Each path below is one point turned by a fixed rotation once a step. After each direction that follows a path, write how fast that rotation turns it, in degrees per step (0 if it stays still).
Each turn is a multiple of 5 degrees from 10 to 175, or 0.
Each row of a path follows its step; steps can be skipped.
path 1
step 5: [-26  17   2   2  23  11   1  -5 -17  -8 -11 -12  11 -27  21  31  -1   6
   5  -7  34   6 -20 -16  27 -14   3 -19  -4   2  27  -6  -7  -6  -6 -15
  22   0   4 -35 -10   1  19  -5  -5   9]
step 7: [  0   1   5  -5  30 -14 -10   1 -10   6   6  22  -5 -12  -5  -2  -4   7
   4  -3  13 -13  -2  24  -1  43   6 -14 -15   8   2  -1  -4   9 -19  16
  23  13  -7 -36  -4 -15  18  28  18 -33]
step 8: [-28 -14 -26   9   3   2   7 -16 -10  25  -4 -26   3 -11  18  -3   2   6
  31 -12  28  18 -25   9  22  -5   7  20  16 -23 -10 -12 -10  -4   9 -20
 -16   6 -23 -10  -8 -14   8 -12   9 -11]
step 19: [-19 -20  10  -9   1  11   5  10  14   2   0 -20   7  -3   7 -13 -13   6
   0  -4  36 -21  -6   6  19  15 -13   5  28 -18  14  35  14  24  15 -13
   2   4 -28 -14 -16  17   7  28 -12  11]
step 21: [-18  10  -9  19   3 -19 -14 -15 -10 -30 -27  -8  -8 -20  -8  11  -7   7
  20  22  26  -2  22   9  20  -6  -7 -27  -8  -6  25  18   2 -15   8  18
  14  -3  -8  -1 -35   2  21   2  -7  -8]
step 22: [-19  -6   7  23  12   0 -21  -1  -2   5  19   9  -1 -10  28   8  10  28
  10 -10  13 -13  19  14 -16  -1  10   3  14   0 -24  24  12  10   1 -34
  -4   6 -22 -22   9  35 -19   6   1 -20]
step 23: [-20  14 -27   8  17  10   4  -1   1  12 -14  -2   8  -9  -5 -21 -12 -15
 -10  22 -17   3 -10  11  29  37  24 -17  -4  26  -2  19  -2  12   7 -14
  11  10   0 -32 -19 -15  14  -8  14 -17]
step 27: [-31   3 -25  14  -2 -10 -15 -16 -33   7   5 -11   0   8   8 -12  19  28
  -9 -20   2 -21 -19   1   7   9   7  13   2 -42  19  11 -14   6   4  -9
   5  16  -1 -24  14 -12   5   1 -19  -1]
step 36: [ -7 -14 -13  -1  25  37  -9   4   6  -2   3  24 -18 -11  17  19   5  -4
  28  16  -4  -1 -22  26  -3 -12  12 -19   8 -20 -16  -1  23   0   8  26
  22 -21   8 -18 -15  19   4   0 -10  -4]
step 38: [-35  -6  -2  16  19  12   7  22   3  19 -14  -1   0 -33 -12  -5  -7  41
  16  -9  11  -2   2 -10 -20  15   6   3   4   7  -3  19  -5  38   6  -1
  15   9   1 -14   9  24  -1  11 -27   2]
[ -1   3   0  -2   4   0   4  -1   3  -9  10  -6  -5  -2  -5 -10  -4  -1
  -4   4  -1   0   2   3   8   4  -4  -4  -4  -8   7   7   3   7  -1   2
  12   2   3  -1   3  -1  11  -3  -3   5] => 175
[-7 -4  6  1  3 -7 -3 -1  6 -8  2  8  7  1  3 -3 -5  2 -9  2  4  5 10 -4
  0 -5 -5  3  7  0 -1  3 -8 -1 10  4  3 -1 -5  2  9  1 -4  5  1 -1] => 115
[ -3   5  -2   1   2  -8   1   3  -1   1   3  -4   6   4  -5  -1   0   3
  -4  -9  -4  -2   2   8   3 -10   7   6  -1  -2   2 -15  -2   1  -4  -1
   4   6  -6  -5   1  -3   5  -3   8  -8] => 20
[ -8  -2  -1  -2  -1   3  -2   9   2   9   3   1   3  -1  -2  -2   1   6
   3  -3  -6  -9  -1   6  -5   1 -10  -5   0   1   8   5   0  -6   1  -4
   3 -11  -5   5   8   1   0  -8   6   0] => 135
[10 -2  5  5 10 -2 -3  4 -1  2 -3  5 -3  2  5 -5  5 -1 -2  9 -9  0 -6  7
 -6 -5  4  6  3  6  1  3 -4 11 -2  1 10 -5 -3  0 -4 -5 -3 -3  2  2] => 135
[-4 -6  0 13  3  5  1 -4  5  4  3  1 -6  0  3 -6  8  4  6 -3 -7  5 -1 -2
  5 -7  0  3  5 -9 -7 -3  6  1 -3  0 -3  0  6  1 12  3 -1  0 -4 -1] => 155
[ -1  -3   4  -2   2  -1   1  -2  -9   4  -2   4  -5  -8 -10  -4  10   9
   0   1   3  -2   3  -1   5  -3  -7  -1   4   5  12  -5  -5   2   0  -1
  -2   3   7   4  -4  -4   0   7  -6  -8] => 130
